128 stands for zero in the data rows.
Each row below has a hidden score, from 0 to 20, with 10 about the middle. What is it? The score is a weighted sum of the row's numbers plus the product of two more (or one squared), each taken from its middle value.
[124 111 149 144 143 145  95 106 141 129 103  84 150 142  80 124 106 137
 141 170 126 159 144 177 104 134  90 114 131] 12
[121  93 120 160  60 100 103 102 168 177 134  90  83 146  99 124 160 174
  99 112 100 177 159 208 110  56 106 151 112] 8
[146 111 147 131 151 115 132  83 139 109 128  68 144 131 111 115  73 140
 128 152 126 169 133 169  75  92  98 127 126] 12
[167 190 197  59 143 154 163  61  75 116 188 124  70 155 217 149 143 173
 137 191  98  77 193 136 127 165 107 143 118] 11
[137 143 117  41 110 167 111  50  77 129 152  57 144 145 177  45 105 121
 123  76 135 193 100  94 164 158 215 150  66] 12
[146 101 138 117 164 139 127  99 117 107 162 116 151 122 133 144  91 170
  82 117 176 157 156 149 155 124 118 137 157] 10
[107  93 121 163 162 131 139 121 103 150 141 135  60  86 195 113  90 167
 164 182  72 136 156 177 119 131  97 138 193] 8
[ 92 174  47 202 121 148 168 221 206  62  75 138 255 161  51  79  36  67
  72 123 105  72  23  68 158  98 187 107 136] 11
[154  87 179 126 172 134 106 143 171  46 143 197 166  96 102 185 101 166
 107 122  87  44 154 158 116 131  92  72 121] 6
[163 117 130 129 134 112 107  94 112 152  95 117 134 144 131 122  73 130
 168 157 159 155 115 141 116 117 101 111 145] 11
[181 129 132 143 175 113 127  63 113 158 224 176 206 191 182 161 143 143
  79 141 250 122  38  80 188 127 148 147 198] 9
[129  97 136  78  55 133 130 181  67  99  85  66  83 128 112 122  82 145
 223 130  64 131 178 199 118 153 203 111 153] 9
[140  93 115 128 136 124 157 136 127 120 117 136 130 129  98 161 125 149
 111 123 168 130 122 127 120 165 131 139 133] 10
[141 140  82 147 107  98 168 184 164 146 131 204  96 124 132 102 114 107
  86 100 154 145  70 100  60 104 146 129  58] 11
[115 104 111 122 114  98 136 123 164 101 118 150 158 114  60 161 176 143
 126 124 157 124 137 120 122 130 148 133 110] 10
[140  92  96 181 175 168 170 139  39 117 195 103  88  89 240 113  98 156
 205 133  47  97 180 171 142 110 125 136 199] 12
[129 148 118 150 128 124 138 122 146 145 123 143 112 113 104 153 120 144
  50 128 173 155 134 116 134 160 130 106 163] 6
[155 201 184 147 158 139 122  93  97 213 132  90 130 124 166  98 158 177
 126 208 127 106 148 102 134 145  58 128 131] 12
[ 85 109 100 171  90 153 137 186  97 109  81 132  45 186  68 133 108 121
 171 117  80 163 133 165 160 159 144 146 160] 11
[  0 255 178   0 150 255  90 174 246  68 152   0 125  69  98  35 128   3
 100  47   0  76 141  55 245  97 113 141  36] 15
[112 103  89 121 149  61 154 119 149 140  98 156 131 114 105 142 131 133
 103 117 151 117 127 130 102 133 104 116  97] 10
[159  97 111 131 126  99 180 128 126 128 119 145 152 129  96 165 136 132
 124 121 154 120 138 125 109 127 128 139 123] 11
[ 82  54  67 129 164 161  79 206 183 126 167  89 125 146 109 150 144  75
 186 116  92 118  94 153 152 113  57  97 109] 13
[ 92 145 144  68 105 185  70  52  83  94 185  50 117 148 158  57 110 152
  87 102 175 194 134 126 174 148 213 103 176] 9
[154  88 104 137 137 116 130 119 171 105 104 183 139 113  99 155  98 136
 110 133 135 120 112 146 127 123 102 128 130] 7
[135 227 246 179 205 164 117  26 174 124 171  91 238  86 152 161 105 158
 152 107 222  90  65 108 170 237 186 209 214] 14
[ 45 137  42 220  85 188  65 214 221  92  45 124 188 110  58 117 114  93
  56  93 136 114  71  36 185 187 144  89 181] 6
[143 105 113 109 150 105 131 116 131 147 151 163 122 134 127 137 118 107
 131 127 130 139 145 146 114 108  83 102 105] 9
[123 121 106 162 152 204 157 147  89  93 168  81 140 113 202  67  84  97
 172 146 125 140 164 152 206 106 128 170 198] 10
[118  90 121 100 129 148 119 119 159  91 154 144 126  92  66 128 115 102
 111 118 101 102 120 128 116 159 125 136 145] 6
[141 140  82 195 174 150 197 109 121 122 124 172 116 120 186  57  91 119
 133 170 112 176 146 136 146 100 100 167 173] 10
[  0 169 248  77 112  97  37  82 139 245 159  93  60 104  98  80  53  85
  84 168 164 189 110 190 123  72 251  58  45] 7
[ 79 141 190 255 167 135 115 153 152  84  70 198 150 159 159 152 150 255
  76 125  49  68 119 181 117  89 114 100 143] 16
[109  99 152 155 144 112 128 124 146 111 120 168 118 105 122 159 147 173
  88 102 108  97 145 149 121 132 106 121 126] 10
[ 65 181 126 180 105 205  62 111 152  90 129  37 202 158  62  55  91 144
  73  59  88 157 107  75 192 154 146 170 165] 8
[ 14 106  73 213 117 197 113 235 222  51 106 126 137  70  70 112 124  70
  94  42 100  28  63  57 183 162 158  83 183] 8
[ 88 146 159 178  90 194 147 148 194  14 160  53 185 138 116 133 150  63
 221   0 143  68  38 120 154  56 255 108  85] 14
[164  70 138 117 183  98 133  81 171 175 140 157 158 101 133 139 102 137
 118 152 153 143  98 102 121 146  76 135 113] 10
[ 66 135 151  71 116 183 133 138  92 142 176  91  96 176 130 100 135 117
 130 176 127 113 213 131 195 178 113 133 138] 11
[126 108 125 106 162 135 131 119 143 128 155 138 110 176 121 146 135 140
 117  92 165 180 122 142 122 152 100 134 133] 12
[119  91 136  78 133 136 116 135 143  83 193 116 136 132 126 170 145 120
 153  84 160 142 120 152 119 172 122 113 126] 9
[116 128 131 130 173 153  90 114 161  86 174 100 170  82 115 128  90 147
  70  78 143 154 134 102 167 178 149 166 150] 8
[243 105 141  62 100  86 145  91  36 126  93 118 125 151 126 124 201 153
 196 212  92 132 170 132  98 125 163 191 180] 13
[118  95 120  80 140 129 117 134 112 140 139 141 118 141 109 157 125 111
 158 140  94 120 172 154 149 161  87 132 120] 9
[142 121 141 111 154 124 140 130 111 161 125 157 116 128 154 152 128 138
 112 150 130 129 181 149 134 153  82 113 127] 9
[ 61 133  53 170 107 183 148 226 201  77  74 155 132  64  65 149 120  74
  72  41 110  47  42  27 174 162 115 117 131] 11
[ 59 125 118 115  85 184 136 223 194  51  72  78  36 150  40  99 237  25
 204  13 105  41  93  81 189 188 193  98  81] 14
[177 234 250  32 102 199 142 169  23 144  85 103   0 110 194  85  42  77
 232 104   0 113 197 215  97 118 242  91 168] 15
[ 92 108  56 164 152 146 122 161 190 120 119 194 130 101 137 126 111 116
  95  80 115  99 100  74 124 163  94 102 148] 8
[138 116 113 126  93 115 134 166 107 137 104 122  87 146 102 147 100 133
 140 101 122 155 155 160 128 138 149 117 161] 8
[153  93 119 158 111 142 157 166 106  93  70 140  93 106 145 152 111 113
 129 121 106 144 140 190  80 108 136  99 146] 10
[160 124 114 163 113  98 151 110 118 164  80 146 143 119 107 113 107 144
 120 132 143 130  96 116 138 124  92 152 144] 10
[141 115 117 134 110 118 127 112 103 110 137 108 123 144 128 174 150 131
  98 145 164 157 133 140 140 121 106 135 158] 9
[132 101 116 111 133  92 164 109 122 130 136 111 121 137 103 157 129 138
 117 146 176 156 123 115 102 128 109 134 104] 10
[ 52 145 165 145 147  74 124 131 154 131 148  65 132 170  73  99 208 101
 144 186 139 177 196 136 131 166 152 126  61] 13
[182 106 105 118 126 122 124 125 143 128 146 148 117 138 120 137 123 129
 123 105 163 174  97 147 100 143  82 103 128] 7
[ 90 114 102 208  60 198 158 223 163  81   0 118  47 138 125  42 104  91
  95 158  56 180 158 173 138  56 181  98 135] 10
[ 87 255 186 167 192 101 181 163 202 145 144  97 168  85 109  80  65 102
   5 100 203  98  66 103 104 101 255 112 134] 10
[148 127 168  78 108  81  95  90  89  96  95 157 104  81 150 154 170 169
 130 172 105 134 139 163  94 104 126 126 127] 10
[120 106 104 123 124 115 126 118 143 122 122 144 127 119 106 193 157 149
 134 121 137 125 124 139 126 139 110 158 123] 11
[172 134 191 180 168  61 111  70 122 126 171 158 107 181 204 200 114 219
 188 126 122 139 123 193  68 107  95 103 131] 11
[ 78 152 157 123  78 122 129 100 120 159 125  99  99 195  83 163 197 162
 108 213  87 134 125 177  94   0  99 152  98] 14
[108 201  21 221 105 123 107 152 165 101  51 138 137  73 147 103  84 210
  68 128  79 109  62  79 123  52 136 113 158] 11
[109  93  83 126  90 105 149 160 162  89 151 140 131 125  79 171 115 130
 125 136 171 128 135 104 136 146 134 183 115] 8
[204 135 157 153 139 125 121  80 115 155 149 129 175 126 149 156 145 125
 103 119 183 118 135 125 124 155 108 128 170] 12
[118 109  64 164 115 129 115 164 142 129  94 149 157 124 108 144 114 119
 100  93 148 134  94  96 131 147  98 116 144] 9
[169 123 150 118 154  79 145  79 142 148 118 158 168  88 138 131 127 136
 122 143 177 127  96 117 121 151  96 148 110] 9
[120 125 105 108 142 102 175 121 135 117 149 140  96 123  99 140 106 120
 110 152 128 159 143 138 103 139 124 134  93] 8
[182 125 135 109  99  84 127  93  93 148  85 138 127 143 147 124 152 174
 115 169 150 174 140 142 100 122 118 131 136] 10
[107 110  74 136 115 134 157 101 136 141 115 136 137 120 101 118 122 138
 121 117 151 139 116 120 140 154 100 148 119] 10
[148 124 136 118  59 123  97 132  53 106 104  30 175 220  56 221 202 148
 105 151 133  87  78 162 148  50 186 134 231] 10
[109 116 122 121 130 158 115 163 151 132 141 176 123  96  99 143 137  81
 116  93 117  99 113 104 140 159 109 140 137] 8
[129  92 167 124 128 115  68 128 136  60 133  31 129 141 139 126 166  50
 219 154 105 156 217 147 152 147 140  61 102] 16
[114  96  60 207 121 143  90 195 164  51  32 244 151 106 128 192 139 196
 131 116  38  80  61 158 158  97 145 184 156] 10
[123  97 105 128 113 116 155 144 175 115  90 158 111 104 106 134 102 103
 115 127 110 134 122 131 105  95 153 127 137] 8
[144  63  99 161  97 134 152 185 116  99  11 112  90 145 145 100 113 118
 112 126 110 162 169 208  87  65 146  91 154] 12
[147  77 104 132 131 108 160 141 135 113 107 163 128 121 100 139 108  97
 125 119 129 131 131 142 119 116 133 129 137] 9
[178 239 194  54 156 113 192  65  54 160 197  72 115 238 151 127 179 137
 162 221 125 100 106 134  47  34 117 138  26] 15
[149 123  91 143 131 133 143 147 101 117 102 130 122 179 107 165 137 135
 151 121 130 159 111 169 101 152 109 106 199] 10
[189 167 158 132 160 132 137  60 162 155 156 152 167 118 175 142 136 142
  99 140 176 137 145  75 162 172 123 183 169] 9
[138 105 134 106 175  38 151 138 150 102 117 153 185 115 118 113 107 115
  86  52 176  94  94 117 116  71 123 118  92] 11
[199 113 131  74  91 105 144  82  89  78  92  90 141 136 128 197 116 149
 105 109 159  99 133 123 143 122 105 135 156] 10
[164 130 103 128  91 114 121 142 106 125 128 149 137 166 139 172 142 146
 164 111 173 167 149 148  82 149 129 147 106] 11
[113 111 102 109 128  79 180 150 144  92 133 167 167 151 148 156 109 136
 149 114 155  95 140 142 105  95 150 193  99] 12
[129 121 131 131 149 122 135  88  87 126 183 135 143 132 131  61  95 127
 116  93 175 168 111 143 115 125 168 115 109] 9
[143 108 144  81 151 133 136 121  89 146 132 145 118 129 148 158 125 131
 135 130 118 122 192 156 146 155  80 121 127] 10
[116 110 103 138 100 146 124 157 179 139 121 181 100  83 107 124 125  77
 113 109 114 112 103 100 100 125 150 126 152] 8
[ 98 124  99 151 127 154  76 154 184 118 113 154 158  90 129  87 101  89
  88 116 112  96 121  83 122 150 117  80 168] 6
[140 195 166  92 135 140 175  70  73 146 156 100  81 153 180 126 148 106
  79 149 133 142 143 107 152 114 116 140  95] 12
[171 152 147 171 203  95 141 139 123 104 101 166 173 134 101 210 134 178
 122 192  88 113 111 128 111 163 150 159 131] 10
[ 71  90  63 158  88 101  92 204 110  73 136 174 115 159  87  86 113 178
 129  80 205 162  59 151  33  56 194  84 109] 8
[167 143 163 113 115 113 119  96  86 155 118 157  97 110 125 136 177 142
  98 166 114 116 129 115 109 142 158 136 122] 11
[121 100 113 129 121 123 118 142 149 129 121 163 143 103 114 145 124 106
 120  93 156 132 106 115 125 138 120 129 139] 9
[112 135 215  37 138 113  69 168  69 197 156  61 154 118 204 126 139  63
 254 141   0  25 255 171 141 162 100 104 105] 16
[ 24 121 112 203 138 174 129 238 165  37 146  81 134 152  38  13 103  31
 172  50 138  24  49 100 135 202 159  90  98] 9
[  0 193 178 235  94 232 117 174 238  90  31 115 101  71  84 146 176 220
   0  84 126  68 102  91 218 118 158 153  99] 15
[ 77 109 174  91 123 127 156  92 118 107 164  15 151 136  97  94  71  20
 174 177 151 192  88  77 216 121 189 182 138] 10
[127 137 137 150 184 131  90  94 126 163 135 131 101 163 166 125 152 152
 135 185 149 169 148 157 131 138  84  86 123] 13
[157 152  27 229  90 160 131 157 163 108  17 120 149 142  78 139 116 170
 128 119  91 110  54  93 136 108 104 144 231] 8
[140 153 123 101 166 129 156 120 154 123 158  99 136 197 179  95 160 109
 178  85 152 158  27 166  16 127  62 107 137] 12
[103 151 185  87 129  54 140  34 188 181 163 111  86 142 161  63 189  69
 213 212 117 138  82 134 167 103 113 168 115] 14
[159 121 135 106 110 123 142 127 102 139 109 112 105 121 131 150 105 142
 152  98 118 142 161 155 113 146 149 127 140] 9
[128 112 129 120 122 137 107 116 111 120 123 111 119 146 130 157 138 138
 140 152 147 165 173 162 154 146  97 133 147] 11
[168 140 162   0  96 127 118 180  66 137 179 107  66 150 201 178 235 175
 220 152 138 102 219  98  30 207 212 128  11] 15
[100 211 171 118 101 169 145  60 144 160  92 132  68 105  74  96 140 162
 145  82  66  95  92  82 140 135 131 182 181] 19
[168 113 118 134 153 118 125 115 129 157 147 163 109 144 130 136 130 128
 127 149 146 128 117 111 113 141  77  91 111] 9
[107  82 106 158 157 131 119 143 143 103 125 159 158 124  92 163  92 156
  93  74 134  98 116 130 112 138 102 110 125] 11
[170  95 104 113  96  77 121 113 109 156 115 155 105 112 136 148 153 158
 113 162 140 168 161 125 103 139 116 148 141] 9
[156 141 151  84 120 139 134  85 174 104 175 125 151 153 147 104 133 110
 158 113 164 156 111 154  68 127  92  91 131] 7
[219 143 114 121 152 110  60 137  79 151  76 147  87 108 163 139 225 150
 129 189 128 146 129  85  73 116 140 125 111] 12
[ 73 140  57 207 114 160 127 211 206  97  78 164 152  91 101 106  85  97
  63  96  84  82  72  66 153 140 122 117 187] 10
[135 124  98 170  85  80 125 167 114 122 122 193 122 175  98  95 159 138
 150 140 106 131  99 161  43  49 113  79  60] 14
[150 130  99 166  69 111  74 153 144 167 149 123 126 116 166 145 182 151
 166 113 193 151 170 114  78 158 100 135 113] 10
[ 41 189  93 117  88 243  63 160 202  96  70 162 136 123  51  74 128  92
 122 141 106 142 139  15 171 176 173 115 185] 10
[163 123 110 133 118 149 107 127 138 135 115 131 101 158 103 125 136 135
 118 119 150 188  96 146  98 165 100 101 157] 8
[156 113 134 110  92  99 120 110  96 131 103 145  91 109 122 146 178 170
 121 181 148 156 142 124 128 115 117 162 124] 11
[ 51 116  58 223 151 203 123 209 195  28 114 160 212 124  87 150  87 105
 112  65 114  71  41  92 174 149 171 101 216] 7
[127 139 151 110 119 152 140  93 103 147 111 101  79 159 131 102  95 154
 114 136 130 190 144 176 139 135 143 151 191] 8
[155 167 144 141 132  95 151  79 151 159 107 149 148 133 115 114 125 167
 118 121 147 139  88 131 119 121 125 171 161] 10
[114 109  90 122 151 132 130 147 220 101  96 192 147 132 101  92  93 106
  93  99 156 116  99 106 160 144 130 115 111] 7
[ 52  91  73 157 150 175 154 167 158  71 139 124  98 147  59 103 132 124
  97  54 152  93  69 121 135 149 129 127 115] 11
[156 114 121 132 113  91 105 121  90 176 138 178 120 117 165 112 119 125
 156 147 109 145 152 165 111 120 112 101 162] 9
[ 84 127  99 221  40 139   6 134  29 232 135 145 121 198 205  52 108 165
 187 164  97 200 144 222 145  49 195  61 255] 9
[185 128 133 135 104 115 128 102  88  92 112 118 100 156 145 197 168 187
 102 202 103 132  89 157 116 108  94 137 160] 7
[ 84 160 135 138 166 127 179 177 151 120 155  73 103 102  88 137 110 149
 144 134  59 132 174 147 102 177 141 141  83] 10
[158 132 132 100 138 105 133  80 108 102 164 134 113 138 172 165 139 168
 181 120 133 112 115 133  96 118  96 109 106] 11
[201 160 160 102 118 118 188 115  41  92 195  63 155  19 255   0  97  75
 197 160  60  41 236 159 162  64  86 105 141] 14
[100 124  84 144 135 125 137 149 165 154  84 191 118 121 107 130 114  99
 104 103 122 137  95  92 102 131 127 146 130] 10
[148 111 134 160  57 128  58 157  88 127  39 149 143  95 167 203 219 196
 142 141  88  75  99 175 140  40 149 181 154] 12
[ 89 150 156  45 133 248  75  94  41  80 192  28 105 225 133  74 147 124
  98 121 105 110 166 117 204 196 227  78 173] 11
[152 110 145  95 126 125  98  95 145 185 132 144 138 133 125 157 108 141
 133 158 177 158  92 119 108  92 126 146 130] 9
[118 109  87 134 152 148 131 123 174 113 133 125 138 154 116 148 104 122
 120 120 126 177 111 142 144 113  73 138 124] 11
[179 118 171  61 151  99 147  84 135 120 186 127 164  62 186  68  63 147
 130 135 181  83 117  84 102 141 113 103  72] 7
[ 94 172  80 142 178 199 207 132 104 115  93 164 159  91 184  29 110  10
 178 117  67  84 105  84 142 121 122 135 141] 13
[181 125 172  47 169 107 135 117 173 103 185 108 160 120 145 100 106  87
 208  64 163 110  45 139  36 166  93  69 103] 7
[239 183 135 133  25 104  70 121  75 174  78 130 159 179 134 209 181 149
 108 103 183 102 171  96 122 108 218  68 167] 11
[184  68 158  56 136  66 103 161  53 127 123  80 102  67 107 160 207 142
 143 173 131 148 165 100 115 113 182 201 172] 12
[138 126 152  71 109 114 173 103 105 134 127 101  55  92 155  99  83 158
 149 116  93 159 160 143 107 170 155 153 123] 10
[164 130  63  97  69 103  95 255 124  82 186 191 191 196 206 212  99 107
 153  22 149 113 181 146  72  58 186  28  74] 9
[ 67 162 122  90 102 234 100 145 181 110 132 141 171 102  81  99 135  75
 126  84  72  93 115  43 165 169 206 150 134] 10
[136 103  95 133 141 100 118 121 111 152 144 172 134 146 125 138 116 127
 129 125 152 167 133 153 119 121 105 106 145] 9
[155 179 167  63 137 116 168  71 103 151 151 118  85 156 203 120 138 119
  88 181 145 137 153 129 134 119 128 126 116] 10
[124 104  53 172 122 142 136 168 157 117 103 183 144 116 132 139 125 116
 114  85 111 101 104  97 117 147  91 106 165] 9
[149  93  87 139 126  89 139 129 154 139 105 153 147 152 109 152 121 150
 101 151 135 138 118 154 106 114 117 129 114] 8
[  0  89 135 174 112 106  42  95 169 158  45  63 137 135 106  27 255  81
 161 150 135 181 109  91 225 155 121 131 139] 16
[143 101 154  88 101  59 150 149 122 126 194 150 130 116 134 172 132 172
 120 132 186 108 135 106 124 135 140 175  85] 15
[ 96 111 117 161 128 108 176 105 149 148  92 121 102 119 105 130 116  76
  99 152 150 202  90 129 115 155  80 164 115] 10
[129 150 181 108  96 153 128 113 107 130 103  84  85 138 123  97  91 137
 147 152 116 168 175 168 145 159 173 135 194] 8
[156 146  96 179 131 105  88 124 142 149  86 160 129  98 185 139 145 186
  78 129 118 146 149 129 114  69 108 107 120] 9
[116 108  90 150 128 148 137 123 174 123 145 134 139 148 104 129 110 107
 118 121 141 161 117 131 162 119  99 134 135] 9
[136 143 139 120 145  54 140  70 154 165  98 161 143 104 127  81 117 156
 120 186 170 122 106 135 127 128  89 129 132] 9
[151 117 142 138 118  74 150 116 110 144 100 153 136 139 120 173 138 148
 123 140 135 129 131 172  85  86  90 132 116] 10
[113 217 154 111 128 167 110 136 118 135 106 108  63 143 171 118 192 173
 122 177  80 146 201 135 195 158  53 144  96] 14
[121 144 180  82  69 178 103 158  87 153  94  43  35 138 127  87  76 169
 153 112  97 165 169 179 141 165 220 113 173] 8
[159 110 126 127 100 103 127 111  84 147 106 152 124 130 117 144 147 145
 112 114 133 145 112 125 125 143 131 139 144] 10
[141 133 124 102 120  92 147  81 115 166 139 104 123 115 144  57 106 135
  97 104 157 165 119 124  98 130 153 143  89] 9
[166 151 128 106  87 102 158 149 100 132 107 128  76 125 126 113  63 152
 155 134  80 167 183 151 113 127 146 107 105] 14
[ 63 107 255   4 185 225  44 164 145  13 239  57  97 192 161 128 142 104
 215  57 132 128 228 166 172 212 217  46 178] 13
[153 128 129 113 146  97 139  96 128 147 142 151 133 109 159 174 141 150
  89 109 154 130 142 120 131 148 120 161 132] 10
[118 120 101 148 109 105 152  99 129 144 144 135 118 130 110 104  97 140
 117 122 156 186 118 136 120 134 138 156 115] 8
[149  89  79 112 158 155 140 164 165 114 118 152 142 120 119 165 136  70
 200 103  74 109  90 128 143 103  65 123  76] 12
[162 115 122 111 102 126 140 113 101 134 108 114 113 144 125 147  97 152
 131 123 139 177 159 157 125 136 120 135 150] 9
[ 49 167 170 167  82 177 124 151 206  30 128  33 162  85  37 163 186  97
  71  52 154  55  68  92 170 100 196 143 129] 9
[139 134 118 139 124 121 164 109 151 103 127 135 161 134  97 155 135 112
 117  79 148 126 104 116 137 101 130 138  92] 11
[145 103 121  94 159 126 139 114 151 133 151 137 126 167 136 138 138 123
 139  87 170 156 104 145 100 150  93 122 126] 13
[151  93 104 136 132 134 127 112 137 111 161 148 129 104 110 145 110 144
  88 122 165 156 131 130 147 154 100 142 135] 7
[ 92 158 179 121 190 151  92 128  52 111 176  68 101 154 211 118 155 104
 229 205 106 137 193 215 161 133 100  62  95] 13
[129 116 103 134 118 127 135 123 127 131 142 150 125 161  93 133 117 132
  98 135 163 172 125 154 130 113 108 105 129] 7
[ 94 139  95 164 128 218  95 173 182 142 106 164 155 170  55 101 143  80
 130  82 109 110  94  64 172 172 111  96 155] 10
[119 112 134 142 124 111 137 114 129 113  99 150 146 107 113 177 139 151
 100 114 128 119 135 145 122 127 107 135 115] 10
[ 95 108 124  99 141 166 164 175 101  35 157 106 129 146  72  90  86  90
 175  31 137  73  91 141 133 150 141 106  78] 9
[128 118  86 124 141 122 140 140 137 137 114 166 129 105 123  83  97  90
 102 104 123 117 131  92 112 124  99  87 140] 9
